0: [119 177 135  79 130 140 177  95  10 128   0 120 159   0  98  39 157  88
 245  21 155 203  83 123]
1: [110 129 166 124 114 134 121 110 134 183 149 110  84 169 110 135 133 132
 161 112 255 133 255 140]
2: [117 147 178 127 132 145 141 130 216 117  41 137 147 131  87 189 139 151
  74 237 111 122 120 136]
3: [131  99  57  81 108 156 181   0 208  84 114 135 134 124 113 112 100 148
 124 139 156 123 127 120]
4: [130 121 216 107 122 118 120 126 163 150 138  92 156 151 124 132 106 160
 165 125 122 117  79 123]
5: [ 84 123 119 147 115 145  97 124 122 123 135  78 120 130 130 172 126 141
 131 141 121 114 145 141]
6: [195 123 108 179 115 167 123 167 148 171 112 110 155 114 120 125 178 130
 138 140 135 144 126 135]
7: [ 93 134 174 198 129 152 129 136 247 141 111 248  65  68 109 206  53 102
 126 129  32 250 255 164]
8: [133 126  77  77  96 137 126 125 175  85 150 110 118 153 127 133 147 111
 130 106 136 139 136 137]
9: [ 97 123 118 137 119 146  87 123 106 118 127  73 131 123 144 142 117 127
 135 154 115 120 116 143]
10: [192 111 123 195 119  99 142 136 120 114 138 128 131 160 128  95 154 117
 125 145 135 110 139 133]
11: [109 121 127 108  98 146  94 139  82 118 113 114 130 143 133 144 137 147
 114 133 121 135 136 135]
12: [136 116 158 117 118 101  97 139 132 133 131 136 135 127 119 111 111 138
 139 121 136 124 113 121]
13: [123 130 152 108 102 139 125 136 115 135  94 112 132 114 146 116 107 126
  93 101 117 119 111 159]
14: [ 19 165 149 180 152 125 199 148 122  55  97 145 129 120  28  92 172 159
 255   0 113 255 104 255]
15: [157  83 137 142 149  59 153 117 117  97 119  94 111 110 161 119 101 105
 123 135 118 148 101 125]
16: [176 153 137 145 201 161  81  62 127 166 109 110  93 141 117 101 138 107
 126 112 136 134 119 132]
17: [181 117 115 169 106 153 127 160 139 153 140 120 162 101 129 117 154 134
 139 131 124 133 123 132]
18: [104 154 107 135 128  85 134 131 110 183 159 137 128 118 127 109 135 125
 122 127 122 140 104 117]
19: [140  79 160 129 157  55 135 129 122  92 113  81 134 117 137 127  92 138
 124 131 131 150 123 136]
20: [155 128 156 143 123 110  78  91 116 104 133 153 106  99 106 153 126 100
 117 116 125 148 120 158]
21: [ 94 136 127 184 122 157 138 126 126 127 144  76 126  94 131 126 141 171
 133 140  93 118  85 115]
22: [ 85 138  76 169 134  76 119 103 149 157 126 131 152 128 144 119 115 127
  99 130 126 107 138 132]
23: [200 103 132 230 125  31 150 121 113  70 117 122 118 206 140  96 154 120
 125 147 139  95 163 126]
24: [102 138 122 149 106 158 188 151 114  90 134 114  84 127 132  66 128  90
  55  81 186 124 161 111]
25: [133 114 120  90 108 141 131 129 114 158 123 119 107 141 140 131 128 114
 129 103 147 140 114 124]
26: [120 126 167 109 135 124 122 117 167 166 107 157 121 176 124 110 147 124
 113 127  90 135 154   0]
27: [125 132 151  93  94 134 114 132 129 149 114 145 138 134 135 119 121 116
 132 150 140 109 121 108]
28: [159 128  85 130 106 187 132 207 207 114 126  97 142 114  76 147  20  91
 112 124 118 111 131 115]
29: [105 122 193 255 123 179 155  97 145  10   0 140   0 180 180 114 141  96
  53  49 255  70  48 187]
30: [ 84 123 112 166 128 146  97 124 130 114 129   9 124 106 150 138 139 114
 130 140 144 125 127 143]
31: [170 106 115 145 113 130 141 133 112 139 141 130 123 151 147 143 136 134
 125 132 135 119 134 121]
32: [145  94 157 132 147  45 125 139 129  78 106  95 137 116 143 112  94 139
 120 139 135 145 129 128]
33: [108  98 124 106 129 141 107 148  87 128 114 137 138 135 114 141 108 134
 121 111 124 111 139 132]
34: [141 222 139 104 124 115 132 126 112 123 103 140 124 175 118 138 136 135
 215 104  99 107   0  27]
35: [169 149 140 150 191 170  74  78 131 155  90 121  89 143 122 124 124 157
 106  47 127 152 116 143]
36: [156  80 132 132 135  93 159 121 116 114 132 116 129 115 161 138 107 104
 127 144  98 133 120 123]
37: [152 128 164 164 123  80  73  83 126  40 128 147 113 129  81 177 134 118
 120 134 143 122 158 160]
38: [155 117 167 141 114  49  93 124 137  74 133 131 140 114 102 124 119 142
 155 103 111 119 126 126]
39: [146  93 123 125 127 117 162 112 107 155 140 130 110 119 149 148 118 131
 103 121 114 145 112 145]
40: [137 224 152 122 181 157 210  61 113 141 255 124 242 187 120  66 154 173
 217 138 110 242  75 151]
41: [ 90 172  93 165 125  77 156 119 123 188 173 152 125 129  98  98 135 148
 178  44 130 131 123 143]
42: [ 89 127  46 148 123  65  84  36 187 138 123 147 160 127 141 127 158 127
 112 106  90 126 125 117]
43: [120 139  98  96  95 115 101 135 122 122 124 137 121 141 122 120 149 125
 116 164 135 131  98 111]
44: [101 144 240 120 129 128 143 109 255 103 180 216  78  63 238  96 168   0
 127 255 129 114  28 149]
45: [ 97 137  88 149 119  83 118 109 131 162 131 123 137 149 140 126 106 122
  97 128 126 111 140 122]
46: [123  72 135 104 176 115 137 145 131 156 139  73 129 142 123 129 130 128
 117 105 151 129 145 132]
47: [134 118 173 117 119  98 119 140 148 155 127 120 140 112 118 135 131 154
 133 134 122 131 103  92]
48: [127 120 149  98 101 125 108 133 118 172 130 143 122 130 136 144 122 194
 121 119 131 133 125 131]
49: [163 150 132 142 173 172  77  93 114 143  91 129  93 106 117 103 129 123
 134 131 124 136 110 113]
50: [125 144 121 106 113  95 133 165 123 136 108 149 111 100 134  84 186 140
 129 140 117 123 133 143]
51: [182 130 100 168 115 212 120 202 200 134 109  83 144  93  74 143 118 111
 114 122 134 115 121  99]
52: [133  71  99  88 139 151 226  64 126 156 100 124 136 110 124 160 127 182
 138 146  58 123 128 160]
53: [112  68 135 107 188 128 132 150 118 139 144 119 121 133 118 127 129 117
 101 141 131 122 135 135]
54: [100 213 168 187 124 152 117 157 144  67 138 193 160   0 136 149 146 148
  33 149 255 255 132 165]
55: [154 151 136 114 161 135 122  98  78 134 160 111  95 136 125 104 110 158
 141 116 138 120 126 118]

[142 147 138 140 127 130 196 114 155 117   0 180  97 124 148 125 149  70
  89 203  77 190 122  36] 26 2
[141 112 157 129 123  70 107 131 127 104 133 133 146 128 132 126 107 145
 136 142 136 134 129 135] 12 32
[162 105 117 145 115 111 153 120 106 132 143 158 117 150 143 166 108 120
 137 145 125 119 117  79] 31 36
[104 110 119 124 123 146  75 136  97 129 110 137 135 136 128 131 102 101
 140 132 141 124 132 124] 33 11
[120 143 169 106 110 115 125 106 144 114 133  98 200 156  99 188 152 165
 165 255 128  91  58 150] 4 2
[129 225 142  75 151 141 170 116  50 135 148 255 255 180 255 255 131  49
 255  44   0 115 115   0] 34 26
[105  95 122 115 139 144 103 155  86 125 117 148 139 128 119 142 102 118
 132 122 138 104 120 133] 33 11
[100 124 145 123  79 136 134  97  21 129   0 137 182 187 104 165 135 107
 142   0 147 100 218 167] 33 11
[128 187 104  98 167  32 134 157 168 140 122  97  85  68 133  90 132 159
 124 158 135  63 119 131] 50 18
[121 137  71 103 105  85  98 129 147 122 124 146 107 137 128 133 155 122
 143 121 110 131  77 113] 43 18
[147 175 149 122 189 190 205  54 126 185 202  83 150 133   1 255 180 104
 144 129 159   0 241 151] 1 5
[166 177  97 131 255 140  97 233 169 104 102 147 145 192 134 186 117 178
 113 126 137 132 120 135] 53 33
[165 129  93 137 102 191 127 192 160 128 126  94 138  94  92 112  93 106
 115 143 126 115 110 133] 51 28
[119 152 110  88 117 115 118 163 118 150 134 156 116 109 156 100 152 158
 128 129 117 133 158 125] 50 48
[ 75 128  85 211 129  58 252 148 100 193 255 162 103 244   0  90   0 116
   0 111   4   9 119 140] 45 22
[102 148 116 172 132  72 148 123 125 163 130 119 128 155 130 178  36 118
 106 135 153  72 128 128] 45 22
[139 146 133 118 119 148  97 101 113 117 150 155 126 101 149  96  78 112
 134 144 132 146 182  68] 27 12
[137 104 156 120 128  89 116 136 121 120 126 121 132 127 137 133 107 142
 128 124 156 154 126 130] 12 19
[152 121 165 142 109  68  90 118 124  84 135 150 142 108  94 139 145 136
 144 116 122 146 140 135] 38 20
[106 144 104 124 110  72 125 133 121 126 113 157 124 147 110 123 135 111
 113 229 135 140  71 116] 43 18
[ 85  88 111 135 151 151  80 130 117 123 111 190 140 103 126 109 111 106
 174 114 146 134 133 113] 33 12
[169 169 138 127 205 141 128  44 142 163 129  77  84 211  59 117  83 122
 133 161 104 180 138 183] 16 55
[ 70 133 134 159 123 159 158 129 120 106 179  88 218 122 125 160  97 150
 124  96 145 104 181 172] 5 33
[ 92 137 134 142  78 160 197 134 111 153   0 106 162 135 104 105  93  93
 196 107  66  34 121 141] 13 27
[ 86 164 220 174 115 163 214 159 188   0 146 134 139 127 196 151 255 255
 255 110 170 104 116   0] 21 47
[136  92  95  88 126 152 188  99 126 137 109 120 125 110 131 149 115 163
 143 134 110 113 135 134] 52 39
[127 102 136  88 130 129 121 138 113 171 118 121 125 134 131 118 130 131
 108 120 145 126  81 134] 25 12
[132 126  80  78  94 134 127 126 193  96 162 117 116 157 108 140 127  81
 129 118 145 157 140 145] 8 25
[114 126 149 103  85 154 129 131 113 132 100 142 116 163 109  80 111  82
 109 116 126 105 111  98] 27 25
